In the data rows, the value 50 means zero.
Here are some rows, each followed by its group. Groups can overlap.
tensor([64, 31, 44, 45, 59, 72, 38, 74, 49, 46, 32, 49, 42, 60, 60, 43, 44, 67, 32, 42, 23, 37, 34, 32]) Fv
tensor([53, 48, 61, 43, 62, 56, 26, 57, 55, 60, 28, 51, 39, 53, 52, 51, 52, 40, 56, 39, 46, 29, 29, 45]) Fv
tensor([62, 61, 86, 40, 61, 67, 5, 60, 70, 58, 53, 60, 3, 21, 40, 74, 70, 25, 57, 5, 39, 32, 34, 53]) Fv
tensor([54, 59, 50, 34, 59, 36, 44, 49, 71, 56, 45, 67, 53, 49, 69, 60, 50, 36, 60, 45, 64, 48, 46, 65]) Rj
tensor([50, 45, 69, 52, 52, 51, 48, 36, 34, 71, 50, 39, 43, 44, 52, 71, 46, 28, 58, 61, 51, 29, 32, 36]) YH
tensor([27, 64, 44, 72, 42, 54, 56, 42, 53, 50, 70, 26, 53, 45, 46, 56, 51, 59, 32, 48, 53, 61, 62, 64]) CR
tensor([45, 12, 63, 41, 51, 71, 53, 72, 2, 0, 50, 20, 34, 66, 43, 19, 64, 62, 23, 57, 22, 37, 50, 28]) Rj
tensor([57, 61, 51, 42, 60, 49, 58, 48, 62, 51, 52, 74, 55, 48, 54, 57, 69, 46, 78, 49, 61, 45, 49, 66]) Fv
tensor([59, 30, 66, 55, 41, 74, 21, 63, 51, 40, 43, 19, 38, 46, 45, 41, 45, 71, 51, 38, 33, 28, 42, 37]) CR
tensor([60, 44, 39, 34, 66, 55, 56, 51, 55, 58, 41, 56, 55, 56, 66, 41, 33, 71, 52, 62, 33, 45, 42, 38]) SG
tensor([32, 60, 27, 69, 13, 48, 49, 54, 65, 41, 65, 35, 65, 70, 42, 59, 58, 22, 56, 56, 57, 84, 82, 82]) CR
tensor([39, 16, 47, 28, 55, 66, 41, 75, 36, 23, 16, 33, 29, 47, 36, 30, 38, 66, 32, 36, 11, 49, 22, 27]) Rj
tensor([42, 30, 44, 33, 46, 39, 62, 60, 29, 25, 63, 50, 50, 45, 36, 27, 59, 45, 46, 67, 45, 69, 65, 56]) YH
tensor([66, 50, 9, 75, 16, 45, 59, 35, 38, 37, 64, 41, 62, 66, 28, 26, 42, 52, 46, 67, 57, 99, 82, 77]) Ke
tensor([61, 12, 94, 52, 76, 99, 52, 39, 24, 39, 38, 29, 42, 41, 43, 86, 41, 47, 1, 31, 36, 29, 29, 0]) JU
tensor([43, 60, 42, 44, 24, 28, 46, 28, 84, 60, 65, 80, 72, 48, 74, 61, 40, 20, 61, 66, 62, 78, 80, 74]) YH
tensor([50, 59, 31, 50, 42, 65, 43, 63, 49, 45, 49, 34, 40, 51, 36, 30, 35, 77, 28, 40, 55, 57, 58, 57]) Ke
tensor([58, 49, 64, 46, 46, 38, 53, 50, 57, 47, 38, 59, 57, 44, 64, 66, 57, 42, 70, 51, 51, 43, 45, 51]) YH
tensor([73, 59, 2, 81, 14, 37, 92, 25, 23, 73, 38, 66, 84, 64, 41, 31, 40, 58, 37, 86, 83, 80, 77, 53]) Ke
tensor([63, 62, 34, 47, 38, 71, 42, 70, 40, 66, 54, 33, 39, 43, 35, 35, 44, 83, 45, 30, 55, 59, 42, 56]) Ke
tensor([40, 13, 60, 34, 63, 60, 51, 71, 18, 23, 47, 23, 31, 46, 30, 27, 50, 68, 35, 66, 21, 33, 51, 27]) JU
tensor([54, 32, 52, 55, 38, 43, 49, 58, 39, 32, 60, 42, 54, 53, 64, 49, 56, 53, 49, 58, 43, 55, 53, 59]) Fv
tensor([47, 52, 43, 47, 56, 57, 68, 51, 38, 53, 59, 30, 60, 58, 48, 34, 51, 80, 51, 52, 54, 54, 42, 47]) SG
tensor([43, 59, 93, 20, 60, 65, 0, 57, 53, 57, 47, 77, 0, 2, 40, 73, 60, 13, 51, 0, 39, 34, 35, 45]) Fv
tensor([44, 61, 66, 43, 58, 26, 55, 43, 60, 73, 62, 58, 49, 34, 64, 66, 50, 25, 69, 59, 60, 36, 53, 53]) Fv
tensor([66, 54, 40, 38, 58, 50, 36, 80, 58, 40, 39, 51, 47, 60, 46, 46, 50, 50, 40, 30, 32, 51, 45, 48]) Rj
tensor([50, 55, 42, 71, 38, 48, 52, 47, 39, 36, 72, 38, 56, 58, 48, 49, 44, 80, 42, 48, 58, 43, 60, 56]) Ke
tensor([21, 67, 43, 57, 54, 46, 41, 18, 52, 46, 84, 21, 47, 54, 42, 68, 42, 55, 53, 46, 71, 66, 65, 68]) CR
tensor([59, 48, 47, 45, 47, 58, 42, 56, 61, 66, 35, 67, 38, 47, 57, 45, 53, 45, 49, 31, 34, 48, 39, 49]) Rj
tensor([35, 12, 62, 41, 66, 70, 57, 86, 29, 9, 35, 28, 32, 50, 40, 20, 34, 70, 37, 45, 15, 48, 27, 29]) Rj
tensor([56, 55, 63, 55, 58, 46, 58, 47, 68, 59, 33, 58, 39, 39, 43, 60, 52, 34, 60, 47, 65, 40, 44, 48]) Fv
tensor([49, 40, 44, 46, 47, 47, 58, 47, 43, 55, 43, 67, 63, 71, 70, 47, 51, 65, 50, 66, 34, 64, 46, 42]) SG
tensor([50, 49, 91, 28, 48, 77, 6, 47, 50, 47, 48, 67, 7, 18, 42, 77, 63, 20, 40, 4, 55, 46, 30, 34]) Fv
tensor([50, 67, 55, 40, 69, 27, 55, 53, 82, 57, 50, 66, 55, 41, 49, 67, 58, 31, 66, 53, 73, 54, 49, 61]) Rj
tensor([49, 79, 55, 60, 60, 17, 68, 14, 65, 71, 61, 67, 61, 38, 65, 55, 63, 26, 79, 64, 79, 46, 60, 75]) YH
tensor([46, 55, 31, 46, 37, 22, 64, 18, 62, 47, 84, 63, 72, 56, 69, 46, 47, 39, 47, 76, 51, 81, 91, 63]) YH
tensor([46, 52, 32, 70, 46, 39, 69, 46, 45, 39, 67, 40, 63, 62, 51, 45, 39, 67, 28, 63, 65, 54, 58, 54]) SG
tensor([32, 47, 55, 26, 51, 38, 63, 55, 54, 36, 41, 44, 58, 37, 41, 44, 42, 46, 51, 50, 60, 66, 55, 60]) Rj
tensor([39, 82, 47, 50, 58, 35, 64, 63, 85, 64, 55, 60, 60, 54, 52, 72, 67, 37, 75, 43, 74, 41, 43, 64]) Rj
tensor([53, 29, 67, 52, 58, 51, 46, 47, 32, 69, 46, 35, 30, 46, 66, 60, 43, 44, 52, 63, 53, 23, 34, 40]) JU
tensor([65, 38, 49, 49, 55, 74, 53, 81, 42, 27, 28, 39, 54, 64, 56, 35, 60, 69, 27, 52, 18, 40, 34, 31]) Fv
tensor([42, 21, 44, 42, 46, 79, 55, 84, 39, 32, 29, 35, 38, 69, 45, 31, 55, 74, 46, 45, 21, 55, 30, 29]) Rj
tensor([56, 49, 36, 45, 61, 55, 42, 70, 46, 42, 30, 47, 58, 68, 53, 44, 54, 67, 47, 46, 19, 44, 34, 43]) Fv
tensor([66, 62, 27, 61, 49, 47, 81, 40, 46, 57, 51, 60, 73, 57, 50, 34, 48, 68, 59, 63, 66, 62, 49, 44]) Ke
tensor([47, 20, 64, 49, 55, 74, 46, 57, 22, 64, 25, 29, 23, 54, 63, 44, 46, 53, 32, 43, 36, 26, 31, 14]) JU
tensor([48, 61, 26, 63, 38, 46, 91, 40, 42, 46, 62, 54, 75, 76, 44, 20, 47, 72, 33, 74, 75, 73, 75, 50]) Ke
tensor([57, 92, 57, 30, 70, 35, 38, 48, 72, 63, 42, 85, 39, 37, 53, 60, 69, 36, 57, 31, 77, 36, 50, 70]) Fv
tensor([44, 52, 38, 66, 58, 59, 48, 62, 33, 49, 62, 33, 48, 59, 38, 19, 42, 78, 54, 39, 46, 52, 48, 58]) Ke
tensor([49, 37, 61, 54, 59, 47, 45, 44, 57, 65, 41, 48, 39, 48, 61, 59, 58, 45, 61, 48, 48, 42, 43, 44]) JU
tensor([40, 68, 55, 31, 74, 32, 56, 69, 60, 73, 50, 62, 44, 34, 53, 67, 58, 36, 64, 36, 70, 47, 49, 65]) Rj
tensor([45, 51, 67, 55, 52, 55, 53, 47, 40, 54, 46, 46, 32, 49, 70, 60, 45, 42, 55, 51, 56, 19, 31, 39]) JU
tensor([43, 21, 46, 46, 48, 74, 49, 83, 23, 4, 34, 21, 44, 54, 22, 24, 62, 67, 42, 50, 16, 41, 32, 31]) Rj
tensor([62, 44, 48, 35, 54, 69, 44, 79, 39, 25, 28, 35, 40, 60, 41, 41, 46, 67, 32, 43, 15, 44, 38, 39]) Rj
tensor([64, 63, 48, 56, 76, 57, 46, 43, 67, 85, 59, 67, 58, 34, 49, 47, 34, 52, 53, 35, 73, 37, 38, 46]) SG
tensor([44, 57, 37, 46, 30, 47, 52, 52, 66, 38, 70, 68, 71, 60, 58, 54, 43, 38, 56, 63, 38, 67, 68, 59]) Fv
tensor([50, 49, 42, 57, 37, 51, 53, 54, 51, 55, 65, 31, 55, 59, 49, 31, 36, 78, 32, 52, 58, 50, 48, 54]) Ke
tensor([61, 61, 93, 12, 48, 67, 0, 63, 57, 55, 46, 69, 0, 8, 37, 75, 64, 17, 43, 0, 39, 33, 35, 46]) Fv
tensor([52, 56, 49, 37, 57, 46, 31, 63, 59, 57, 33, 69, 42, 36, 62, 62, 61, 41, 62, 42, 47, 48, 44, 57]) Rj
tensor([36, 18, 60, 31, 44, 76, 39, 83, 40, 32, 22, 33, 30, 60, 38, 30, 33, 72, 34, 29, 23, 48, 32, 31]) Rj
tensor([36, 53, 47, 51, 40, 27, 37, 23, 69, 56, 70, 79, 57, 41, 78, 59, 41, 27, 52, 61, 49, 64, 63, 54]) JU
tensor([41, 49, 65, 47, 21, 63, 18, 79, 56, 47, 52, 31, 44, 43, 39, 40, 51, 53, 49, 41, 28, 45, 60, 55]) CR
tensor([62, 52, 17, 58, 31, 56, 62, 54, 46, 47, 53, 26, 53, 61, 39, 31, 47, 73, 38, 51, 62, 75, 64, 58]) Ke
tensor([41, 33, 95, 29, 50, 80, 0, 41, 55, 56, 45, 50, 6, 19, 34, 91, 54, 13, 24, 0, 41, 37, 29, 25]) Fv
tensor([52, 45, 52, 45, 45, 56, 49, 76, 56, 53, 40, 32, 45, 60, 47, 61, 54, 45, 61, 41, 42, 48, 38, 44]) Rj
tensor([57, 53, 13, 66, 25, 44, 61, 40, 45, 65, 51, 57, 66, 55, 27, 35, 54, 63, 34, 51, 71, 82, 69, 64]) Ke
tensor([57, 67, 56, 60, 44, 15, 58, 4, 53, 81, 55, 81, 67, 41, 82, 74, 51, 27, 66, 70, 65, 51, 64, 65]) Fv
tensor([55, 53, 15, 77, 12, 27, 98, 20, 22, 60, 48, 75, 83, 66, 48, 31, 51, 60, 24, 90, 82, 79, 81, 45]) Ke
tensor([18, 49, 52, 44, 27, 23, 57, 35, 43, 46, 76, 72, 60, 47, 61, 60, 47, 39, 59, 77, 57, 69, 78, 54]) YH
tensor([45, 40, 55, 49, 53, 60, 43, 65, 59, 51, 36, 55, 54, 53, 59, 46, 42, 50, 54, 55, 34, 48, 48, 34]) SG
tensor([52, 39, 45, 36, 51, 52, 49, 69, 45, 31, 57, 39, 54, 63, 48, 25, 47, 54, 32, 61, 19, 57, 55, 51]) Rj
tensor([40, 25, 69, 60, 53, 49, 52, 46, 30, 45, 33, 45, 41, 47, 58, 48, 49, 53, 53, 51, 46, 43, 45, 44]) JU
tensor([64, 41, 17, 71, 36, 28, 99, 16, 27, 47, 42, 63, 89, 66, 66, 30, 43, 66, 37, 99, 63, 79, 73, 36]) Ke
tensor([32, 40, 54, 34, 41, 57, 55, 64, 45, 29, 44, 34, 57, 47, 42, 49, 50, 57, 52, 45, 35, 56, 34, 55]) Rj
tensor([52, 36, 46, 52, 56, 64, 55, 75, 54, 39, 29, 39, 48, 49, 54, 41, 42, 64, 36, 38, 33, 57, 44, 52]) Rj
tensor([77, 49, 50, 64, 79, 56, 55, 42, 38, 69, 52, 37, 65, 56, 58, 51, 41, 50, 67, 47, 61, 36, 40, 52]) SG
tensor([46, 77, 49, 51, 37, 22, 50, 23, 65, 69, 72, 69, 66, 40, 64, 75, 51, 10, 71, 63, 69, 61, 78, 71]) YH
tensor([68, 23, 55, 38, 46, 57, 63, 67, 35, 13, 41, 28, 46, 55, 35, 23, 47, 62, 29, 68, 21, 47, 56, 35]) Fv
tensor([31, 64, 32, 60, 34, 39, 58, 54, 54, 60, 68, 33, 62, 51, 44, 59, 42, 49, 55, 55, 55, 61, 64, 63]) Ke
tensor([43, 49, 31, 44, 64, 48, 60, 79, 60, 28, 35, 50, 53, 60, 49, 30, 61, 63, 50, 34, 30, 54, 49, 46]) Rj
tensor([54, 55, 43, 45, 43, 47, 66, 44, 58, 41, 59, 63, 67, 58, 52, 36, 46, 54, 49, 66, 43, 67, 69, 53]) YH
tensor([34, 51, 34, 64, 39, 58, 43, 56, 51, 36, 54, 21, 47, 72, 25, 34, 40, 76, 35, 44, 48, 65, 55, 58]) Ke
tensor([51, 59, 52, 57, 69, 55, 39, 44, 51, 69, 30, 65, 45, 56, 63, 56, 56, 47, 40, 37, 40, 32, 28, 34]) Fv
tensor([54, 40, 38, 40, 65, 48, 50, 53, 50, 38, 31, 63, 47, 49, 62, 37, 56, 51, 46, 52, 45, 46, 38, 42]) Rj
tensor([62, 66, 2, 75, 13, 40, 85, 35, 42, 74, 59, 58, 66, 72, 45, 25, 42, 70, 25, 71, 78, 91, 73, 53]) Ke
tensor([48, 59, 26, 52, 44, 60, 59, 50, 44, 53, 65, 35, 53, 39, 39, 44, 46, 72, 27, 49, 62, 52, 66, 54]) Ke
tensor([50, 68, 65, 51, 54, 40, 44, 42, 59, 54, 42, 61, 53, 50, 71, 69, 66, 39, 59, 55, 68, 39, 50, 51]) Fv
tensor([43, 31, 99, 21, 65, 81, 0, 43, 42, 61, 40, 69, 0, 15, 34, 85, 47, 7, 28, 0, 36, 41, 32, 23]) Fv
tensor([38, 27, 58, 37, 42, 70, 54, 79, 46, 19, 44, 31, 35, 46, 43, 33, 43, 61, 43, 46, 34, 57, 40, 30]) YH
tensor([52, 74, 24, 48, 39, 45, 48, 41, 43, 76, 61, 59, 48, 56, 40, 40, 50, 73, 50, 46, 60, 70, 58, 55]) SG
tensor([56, 29, 74, 61, 56, 74, 49, 48, 34, 59, 25, 30, 24, 45, 52, 59, 38, 49, 30, 35, 40, 23, 25, 17]) JU
Which 4 groups are nearest to each row below, nearest first, going by the distance to the group's nearest row?
tensor([58, 69, 18, 61, 35, 41, 68, 43, 32, 57, 68, 45, 64, 58, 43, 38, 43, 76, 32, 55, 76, 72, 76, 56]) >> Ke SG YH CR
tensor([60, 46, 64, 48, 63, 51, 41, 54, 66, 60, 47, 55, 43, 47, 67, 68, 47, 41, 64, 47, 52, 33, 30, 45]) >> JU Fv YH Rj
Which 5 groups are nearest to each row below, nearest first, going by the distance to the group's nearest row?
tensor([77, 48, 34, 55, 70, 41, 58, 31, 56, 65, 59, 49, 62, 54, 45, 47, 37, 63, 53, 57, 46, 50, 54, 41]) >> SG Ke YH JU Rj
tensor([45, 58, 72, 48, 66, 46, 41, 51, 50, 74, 43, 52, 42, 38, 53, 59, 65, 33, 73, 43, 69, 41, 30, 51]) >> Fv JU Rj YH SG
tensor([42, 66, 34, 70, 36, 53, 64, 58, 57, 63, 67, 47, 58, 57, 40, 58, 47, 52, 47, 54, 67, 53, 59, 60]) >> Ke CR SG YH Fv
Which 5 groups are nearest to each row below, nearest first, going by the distance to the centre of the group?
tensor([37, 44, 38, 31, 26, 39, 57, 54, 56, 19, 70, 59, 52, 47, 48, 45, 44, 41, 41, 75, 48, 85, 70, 61]) >> YH CR Ke Rj SG
tensor([33, 85, 44, 60, 46, 0, 62, 17, 68, 80, 68, 89, 83, 29, 77, 71, 55, 9, 87, 81, 88, 73, 84, 82]) >> YH SG Ke CR Fv
tensor([50, 27, 51, 48, 47, 59, 58, 73, 21, 24, 54, 32, 42, 58, 44, 21, 56, 58, 34, 66, 18, 40, 45, 41]) >> Rj JU SG CR Ke
Which 4 groups are nearest to each row below, nearest first, going by the distance to the centre of the group?
tensor([48, 55, 45, 37, 34, 30, 48, 54, 60, 46, 73, 65, 61, 43, 56, 61, 45, 37, 61, 65, 38, 77, 75, 74]) >> YH CR SG Ke
tensor([42, 68, 26, 74, 25, 53, 50, 44, 69, 36, 80, 47, 67, 66, 49, 65, 60, 32, 62, 59, 51, 83, 77, 85]) >> CR YH Ke SG
tensor([62, 63, 72, 50, 69, 56, 52, 45, 64, 59, 31, 58, 41, 46, 50, 61, 59, 40, 72, 37, 58, 27, 30, 50]) >> Fv JU SG Rj
Which 5 groups are nearest to each row below, nearest first, going by the average distance to the group's rows?
tensor([54, 61, 16, 72, 23, 35, 79, 45, 56, 55, 61, 53, 75, 63, 52, 46, 54, 59, 43, 65, 75, 83, 74, 69]) >> Ke SG YH CR Rj
tensor([33, 63, 36, 37, 24, 26, 73, 20, 59, 50, 66, 77, 78, 47, 50, 56, 37, 38, 52, 77, 68, 74, 91, 72]) >> YH Ke SG CR Rj
tensor([33, 67, 42, 66, 32, 27, 66, 12, 47, 57, 71, 76, 73, 58, 73, 63, 49, 43, 60, 82, 67, 75, 91, 57]) >> YH Ke SG CR JU
tensor([53, 33, 99, 20, 60, 74, 0, 37, 58, 53, 55, 68, 0, 8, 50, 84, 62, 12, 22, 0, 51, 41, 29, 31]) >> Fv JU Rj CR SG
tensor([68, 29, 44, 43, 37, 69, 47, 83, 35, 15, 47, 27, 52, 68, 51, 34, 49, 70, 35, 52, 13, 48, 40, 37]) >> Rj SG JU CR Ke
tensor([51, 57, 60, 60, 56, 61, 39, 58, 48, 75, 40, 52, 29, 44, 51, 64, 63, 40, 64, 49, 50, 26, 34, 47]) >> JU SG Fv Rj CR
tensor([62, 42, 59, 40, 40, 65, 26, 51, 62, 48, 54, 40, 46, 58, 49, 49, 44, 50, 60, 51, 37, 47, 38, 49]) >> SG Rj CR JU Fv
